In the data rows, the value 128 means zero.
Here are some points:
[135  14 157 125 125 122 138 149  46  94 149  71 167  52  81 115 101 101
 119   2 156 119 173 155  37 103 205 148  47 150 104 146]
[101  83 142 166 153 141 212  84  41 113 201 113  88  78  78 148   0 132
  42  63 178  94 197 165  76 184 183 146  71  80  80 102]
[100 155 134 115 137 113 154 130 153 122 127 196 129 136 165 107 151 203
 114 161  64 130 102 149 122 105 122 183 138  98 111 163]
[153 174  74 178 124 155 193 149 140  89 125  96  33 150 125 153  71 202
 150  68 113 112  64 127 192 135  93 104 123  85 144 151]
[ 79 163 157 108 112 161  89 109 154 119 173 173 116  91 172 101 134 149
  55 134 111 105  99 126 145  73 115 142 100 151  91 135]
[162  40 135 117 120 130 140 142  48  81 135 105 179 115  49 197  44 135
 136   0 189 151 153 150  55 140 248 102 123 166 108 175]
[155 141 114 138 102 191 109 229 103 101 183 111 189 159 111 107 240 161
 160 144 109 115 127  98 147 109  43 157 132 189 126  71]
[ 92 142  76  67 131 135 119 166 156 148 133 171 158 144 176 124 169 124
 106 199 154 127 121 141 165 119 134 119  94  69 138 139]
[126 208 129 105 140 119  91 162 219 166 187 129 136 175 116  94 201 138
 121 218  91 140  95 137 203 117  19  99  91 188 121  78]
[168 134 116 136 137  65 166  98 179 171 124 157 152 179 230 112 189  70
  69 163 172 159 154 148 103 116 104 136 121  94 186 143]
[150 142 171 129 138 111 164  81 185 125  91 146 117 137  99 151  70  93
  77 163 135 133 169 188 119 108  94 113 174 104 122 153]
[161  74 166 172 146 148 138 164 105 110  87 100 131  80  41 119 100  94
 182 164 139 125 124 190  59 134 162 138 107 123 115 151]
[117  48 177  81 105 155  95 152  65 117 152  72 187  81 142 149  64 129
 178 145  75 198 195  96 139 123 140 163 114 118 126 144]
[ 94 112 133 181 118 163 178 111  88  93  99  95 114 108  72 199  33 153
 110  73 192 127 176 131  96 136 164 163  34  61 169 204]
[161  14 140 129 138   0  72  92  43 106 155  77  73 105  88 166 102  45
  73   0 154 162 221 100  58 156 230  86 106 111 119  97]
[116  98 113 159 116 140 172 142 169  84 169  62 152 153 182  75 130 173
  47 122 117 132 107 156 149 159 110  95  86 117 135 137]
[140 170  92  54 122 101 156  69 192  93 226 191 102 139 198  89 181 113
 114 167  91 185  76 125 196 118  33 115 164  61 193  77]
30 more points follow, each with its number after it:
[131 160  84 135 108 117 138 149 179 145 117 198 239 180 181  97 208 153
 122 150 123 139 125  78 120  67  95 153 120 154 168 132] 0
[ 88 131 146 159 128 135 125 105  88  84 124 141  51  75  92 171  15 202
 144 122 158  85 105 117 123 145 150 162 151  71  52 164] 1
[106 176 137  84 155 119  59 204 175 151 176 149 162 124 173  54 252 116
 196 177  82 145 139  42 142  97 163 151 194 255 132  42] 2
[141  90 148  77 148  40 131 120  67  96 150  59 116 138  63 140 146  72
 132  61  69 137 180  91 104 194 139 151 175 179 126 137] 3
[ 69  97 143  94 118 112 183  51 125 121 119 113  95 125 127 181  67 139
 139 177 146  96  99 103  96 136 105 137 125  49  51 173] 4
[ 83 126 105  63 136 175  84 124  56 223 134 124 174 100  77 135  63 100
 147 146 150 126 206 110  51 161 205 124 156 219 100  65] 5
[160  85 132 146 172 105 183 119  61  69  57   8 192  71 117  71 124  88
  74  37 125 173 196 157  70 156 255 130  68 131 168 148] 6
[151 148 145 126 113  99 123 100 151 135  75 155 112 142 159 142 146 131
 141 108 173  90  96 115 117  89 159 142 142 198 130 136] 7
[112 109  67  99  68  76  82 140  80 111  54 152 155 171  84 168 170  67
 201 113 123 124 147  84 112 106 130  76 221 128  83 143] 8
[101  91 105  97 153 111  92 139 136 108 147 138  94 104 137 166  71  73
  95 132 111 117 160 128 149 106 136 154 112 111 131  82] 9
[173  87 108 149 132 118 196 117 101 122 135 132  92  99  69 120  79 163
 102  82 207 138 137 158 113 146 131 122  64  88 168 172] 10
[102  95 155  94 152 134  75 133 165 178 132 167  89 144 220 118 216  97
 124 207 143 161 140 148 255 164  35  91 134 109 200  76] 11
[ 96 165 166 109 236 103  88 159 122 193 145 184 136 128 156 103 165 150
 225 189 117 112 136 114 148 152 124 135 177 147 137  84] 12
[162 204 181  91 171 183   0 164 134 237  87 134 181 103 138 113 243 116
 230 206  62 134 114  67 149  60 103 115 174 238  89  40] 13
[138  42 112 170 105  83  97 111  22  83  62  99  95 124  65 122  47  98
  79   0 151 145 167 108  82 168 255  90 134 124 121 194] 14
[124  73 135 188 120 134 204  94 106  66 165  84  84 114  61 132  52 168
 111  78 191 114 123 101 169 126 160 119  51  57 146 188] 15
[114 117 168  87 140 125 170 103 119 122 108  85  96 130  69 136 104 125
 123 149 106 148 196 143  57 145 134 121 133 113 112 144] 16
[103 171  94  95 113 140 186 144 122  83 167 117 166 154 139 133  40 192
 118 162 207 103 159 178 127 120  82 117 113  27 167 143] 17
[105 138 165 125 172 100 114 170 151 137 100 157 155 117 116 168 140 147
 178 143 102  82 119 116 101  94 118 133 228 197  79 112] 18
[ 73 123 181  79 181 143 133 108 122 103 144 110 121  97 139 125 134 106
 163 123 112 135 168 123 139 118 162 119 132 173  72 114] 19
[132 131 144 137 139 135 124 172  93 149 122  78 176 167 158  76 167  96
 147 186 101 118 105 107 156 128 103 118 123 185 125 123] 20
[146 117 143 141 103  77 191  84 167 129 136  67  69 178 110  85 126 130
 174  80 157 130 111 151 128 157 150 111 107 104 169 192] 21
[ 96 157 113  48 113 115 131  72 191 137  97 144 130 162 142 123 137 114
 160 167 106 129  37 133 199 106  63 133 155  60 162  62] 22
[195  76 165 169 124 156 126  49 148 119 111 133  89 165  74 157 100 161
 173 124 122 112  94 175 173 140 146 123 108 101 179 167] 23
[116 142 133 121 168 132 167 142 142 153 225 160 121 159 198  60 113  69
  34  91 145 255 169 145 130 135 154  93  55  61 129 112] 24
[133 164 129 151 121 111 158  98 184 151 103 200 152 168 130  50 145  80
  45 195 212 162  90 123 113 131 104 143  54  81 215  90] 25
[181  70 175  98 104  70  87 116  74  77 174  78 152  79  55  81 203   3
 116  90  80 224 221 151 131 194 134 105 106 175 140  69] 26
[124  94 122 175 110 109  81  79  97 128 161  89 140  84  74 160 128 176
 117  65 157 115 161  76  86 113 196 124 162 125  89 169] 27
[129  95 170 125 139 194 129 122  88 111 137 107 129 103 134 204  34 180
 150  98  97 129 118  87 161 134 129 111 139 208  68 167] 28
[114 151 125 192 110 177 168 180 179 119 155 110 136 154 127 117 115 197
 101 165 187 140 130 120 161  57 156 185  80 111 139 197] 29
Which of these numbered points is nearest to each point below, looking only along the 8 directions in which the first points spread most? Its number follows each.
[124  89  96 121 146  85 144  83 111  98 122 104 121 183 199  99 218 121
 133 144 124 141 179 149 165 113 105 102 138 122 174 141] > 24
[ 95 204  96 147 114 153 141 209 152 122 131 125 144 124 201 116 129 194
 167 115 126  81 112 164 148 116 103 142  52 145 122 102] > 29
[161  31 121 164 151  43 131  77  24  81  91 118 106  86  96 197 132  46
 127  25 157 138 183 145  54 156 255  85 111  63 170 198] > 14
[152 210  85 154 140 140 173  65 226 125 166 127 160 120 177  72 218 134
  54 153 161 163 105 142 114  95 125 133  53 137 186 136] > 25
[125 115 145 167 104 119  63 212  21 147  96 162  96  95 150 215 109 109
 149  39 107 170 217  89  86  77 218 112 174 185  78 164] > 27
[101  93 150 162 136 126  89 156  84 140  99 122 183  54 100 135 122  64
 133 104 102 155 199 124  55 129 210 129 139  98 159 107] > 5
[112 141 116  81 101 165 126 139 116 150 158  90 140 151 162 126 130 125
  92 104 112 205 163 149 127  83 149 105 165 106 109  98] > 9
[109 106 150  78 101 133  76 125  77 168 181  79 118 142 167 115 130 136
 156 131 102 116 178  87 183 212  77 128 174 130 122  69] > 9
[167  93 134 147  86 123  75  81  98  96  61 178  68 116 116 178  58  85
 192  42 166 153 115 123  71  88 159  94 133 169 105 161] > 27
[217 129 161 176  51 145 176 144 108 114  99  78 209  94  69 138 133 139
 120  88 102  72 114 123  62 101 198 198  96 164 150 139] > 27
[127 156 149  94 163 162 193 126 159 145 195 103  98 159 106 115 169 153
  68  93  83  83  80 123 151 185  68 114 109  52 174 128] > 17
[ 99 106 161  66 179 127  87 132 102 125 157 106 142 129  96 158  85 128
  97 151  72 164 130 133 145 177 125 100 138 162  90 112] > 19
[ 91 194 129 108 107 187  72  33 201 140 182 212  60 179 219 150 137 217
 113 203  79  81 100  82 255 178  32 180 160 128 115  46] > 22
[172 126 133 173  88 131 138 167  83 118 160  67 196  95  80 128 119  74
  61   0 182 214 152 150  10 128 234 109  85 180 157 117] > 6
[ 39 126 137 154 130 105 106 134 108 165 141 118 112  82  88 155  90 114
 142 131 166 133 138 105 100 146 174 172 123  69 115 101] > 16
